Each row is where one point has got to under a steady rotation. How many steps took it there?
The counts run from 0 to 288.
[128 136 158 115 108 126 154 158 104 110 123 104 135  71  87 136 113 164
 109 149 113 125  91 157 100 115 172 110  97 112 120  82  98 115  72 162
 151 115 131 141 163  96 121  87 183 115 136] -> 104
[134 167 170  96 145 151 112 103 151 110  89 112 104 123 145 144  98  90
  90 135 136 134 149 119 136 150 155 145 101 164 164 152 163 158 105 103
  88 123 147 102 117 163 156  73 129 151 147] -> 165
[124 102 165  58 126 131 127 136 147  70 139 121 121 116 124 172 105 108
 109 156 110 130 108 132 106 105 142 126  77 121 146  82 127 113  94 161
 124 130 167 159 139 163 122  95 136 155 178] -> 99
[124 114 150 121  99 113 112 153 119  81 105 124 142 101 107 169 100 115
 174 148 124 120 152 145 143 137 176 136  80 149 140  81 137 112  94 167
 145  97 143 108 159 109 165 101 128 142 182] -> 101
[139  90 147 120 143 171 142 120 142 111 213 106 160 134 149 116 164 167
  65 106  88 119 132  94 111  91 127 123 126  75 113 116 138 108 165 149
 118 110 126 135 108 158 121 143 134 148 123] -> 60
[135 127 144 107 107 134 171 137 143 124 131 120  80 109 134 148 124 140
 168 193 129  95 109 129 145 149 130 152 108  91  73 110 115 121  61 177
 154 136 144 159 170 111  97 104 148 156  96] -> 112
[136  67 184 108 129 147 102 129 169  81 146 129 153 149 134 173 154  96
  96 103 128 109 152 103 111 150 167 150  84 152 154  89 130 131 109 151
 120  99 132 132 130 118 151 108 100 139 151] -> 242
[148 147 155 138 129 152 146 168 161  84 108 126 126 109 111 126 160 130
 129 119 157  93 155 120  84 159 172 130  91 145 162 131 159 152 115 154
 148 114  73 112 123 102 155 106 131  98 174] -> 89
[129  94 192  94 126 133 122 121 159  83 147 101 130 131 145 184 153  85
 134 140 154 114 163 114 128 139 184 123  82 150 157  92 146 152 102 134
 115 115  98 131 131 106 156 127 142 147 153] -> 95
[126 183 129 142 156 154 135 124 168 181  91 172 136 124  86 117 157 156
  92 134  95 116  96 124  74 168 140 134 144 136 117 141 133 116 136  99
 104 170 104 138 101 144 111 104 104  90 108] -> 8
[137 135 145 119 175 167 100 163 172 112  72 132 125 128 156 149 168  99
 140 126 172  97 106  93  77 141 144 115 105 160 176 134 137 109 127 155
 129  98  99 164 119 151 146 114  99 121 132] -> 83
[119 173 132 113 161 160 146 101 185 169 102 177 128 130  97 158 165 132
 105 136  89 127 105 115  80 150 140 138 151 112  98 147 141 120 132  82
  93 175 124 119 112 176 128 101 102 111 128] -> 9
[103 111 151 138 144 144 128 176 157 141 123 159 142 134 128 162 193 136
 157 153 111 115  93 101  66 160 146 123 131 132 135 110 126  76 159 151
 125 137 110 192 118 121 123 148 118 101 111] -> 78
[141 107 151 117 132 167 107 144  91 148 146 106 158 152 170 118 145 136
  84 101  88 145 106  97 106 128 136 122 142 128 151 115 117  80 190 140
 110 100 169 153 114 130 131 134 141 148  83] -> 212
[174 148 158 132 132 130 142 137 150 120 136  85 165  67 109 103 130 131
 132 149 166  82 140 133 148  96 146 112 138 120 140 122 149 121 109 140
 156  66  55 150 106  99 110 154 154 143 139] -> 269
[ 91 111 146 110 168 139 142 153 166 139 143 165 120 121 151 178 190 127
 160 167 118 117 100  87  75 128 153 116 135 113 121 122 132  86 132 146
 121 140 101 177 140 151 127 153 119 125 114] -> 79
[125 154 165  81 144 140 158 137 172 136 105 162  80 148 156 108 135 120
  68 151 117 133 111 126 111 165 160 155 122 117 140 136 151 134 156  94
 117 167 151 151 108 162 126  76  97 102 132] -> 15
[123 157 166 139 149 137 131 116 178 165  95 154 117 143 147 147 158  92
 126 143 142 113 158 117 121 184 171 153 151 151 137 144 161 138 141  94
 107 157 101 104  99 114 158 112  90 110 110] -> 12
[111 143 137 149 122 159 136 115 101 134 139 101  93 127 111 142 136 168
 123 160  72 134 117 111 104 169 120 137 108 115  92 163 123 111 129 156
  92 172 155 153 131 154 100 133 183 120  69] -> 143
[148 197 137 155 139 164 134 137 130 173  69 150 110 123 112 123 154 141
  97 123 106 126  93 115  63 175 141 132 144 155 139 151 134 127 132 116
 109 150 127 132 112 108 129  89 126  86  96] -> 7
[142 126 151  73 126 134 182 150 174  73 158 130 116 132  87 149 173 124
 101 153 106 111 124 125  83 141 154 133  86 107 139 101 143 131 128 136
 127 146 107 153 121 148 115 126 139 125 189] -> 92
[136 149 142 134 127 131 175 110 166 121 170 101 134  94 108 119 117 134
 163 179 134  91 162 133 181 134 123 134 136  86  81 154 170 125 117 133
 136 122  82 124 112 152 111 167 148 164 127] -> 125
[116 120 167 104 106 110 137  97 137 155 147 148 140 131  90 158 108 141
  88 146  70 140 122 161 130 164 163 167 124 104 101  91 126 105 117  96
  98 167 167 136 123 132 112  85 121 103 124] -> 175
[128 121 103 162 122 161 107 177  89 101 123 127 162 143 141 139 145 141
 147  90  95 131 119  78  90 141 124 108 111 139 135 113 131  81 144 184
 125  90 183 106 140 141 178 119 125 152 145] -> 69
[141  95 168  93 100 150 141 114 127 135 136 125 115 156 163 148 115 119
  92 115  97 143 137 133 146 159 158 169 116 120 108  83 119 141 113 124
 123 126 193  92 138  98 141  65 105 156 113] -> 30
[165 127 147 111 159 147 143 151 134 154 117 111 161 100 172  67 120 149
  78 111 153  96 110 111 128  94 133 114 150 100 153 120 150 101 161 133
 152  58 123 152  90 133 116 127 108 144 117] -> 52
[123 162 168  87 160 138 155 117 150 131 123 131 135  85 131 121 103 139
  39 112 119 150 120 147 109 102 176 129 131 116 149 115 148 130 129  64
 119 124 122 112 126 147 134  79 111 111 165] -> 21
[169 181 111 120 115 150 179 125 128 125 114 110 101  87 136 111 108 140
 170 168 160  94 109 121 149 106 105 123 125 101  89 147 142 133  73 158
 154 102 116 103 142 135 122 129 145 177 140] -> 119
[116 156 164 139 118 133 121  96 151 117 124 136 144 101 109 146  95 131
  99 124 114 146 183 159 151 156 173 145 102 136 109 107 164 160 105  93
 112 135 137  58 139 108 165  73 125 109 147] -> 171
[101 131 145  98 167 150 160 165 151 113 139 144  88 136 184 169 194 133
 160 156 139 129 105  76  68 133 152 105 124 111 118 128 132 107 121 143
 121 152 119 145 139 156 157 132 127 156 117] -> 80
[127 107 170  84 107 108 131 130 112 177 110 133 157 116 145 162 112 101
  93 137 105 158 105 141 128 113 170 124 157 131 145  75  91  83 135  99
 119 101 184 138 140  89 119  92 121 154 111] -> 33
[123 109 149 134 106 139 113 173 124  88 105 131 127 118 144 155 106 140
 124 109 139 130 115 124 105 150 172 134  71 137 135  72 122 112  75 174
 138 101 169 107 170 111 172  68 116 142 161] -> 248
[142 127 158 109 132 122 189 136 140 166 148 135 109 120 177  61 123 139
  98 160 129 120 130 137 159 146 147 151 172  84  90 122 139 114 165 102
 139 131 122 142 110 121 110 118 100 140  89] -> 194
[143 161 148 119 152 154 157 159 158  76 112 128 123 108 140 148 161 123
 136 111 161 110 142 105  80 136 155 113  90 140 159 126 157 156 100 141
 133 112  78  95 131 122 174 119 128 144 184] -> 88
[124 147 125 101 144 127 159 203 140 104  89 158 115 126 115 112 163 134
 144 159 124 116  91 108  71 134 156 109 112 126 160 115 150  84 148 145
 143 130 110 176 120 167 138 122 123 120 182] -> 85
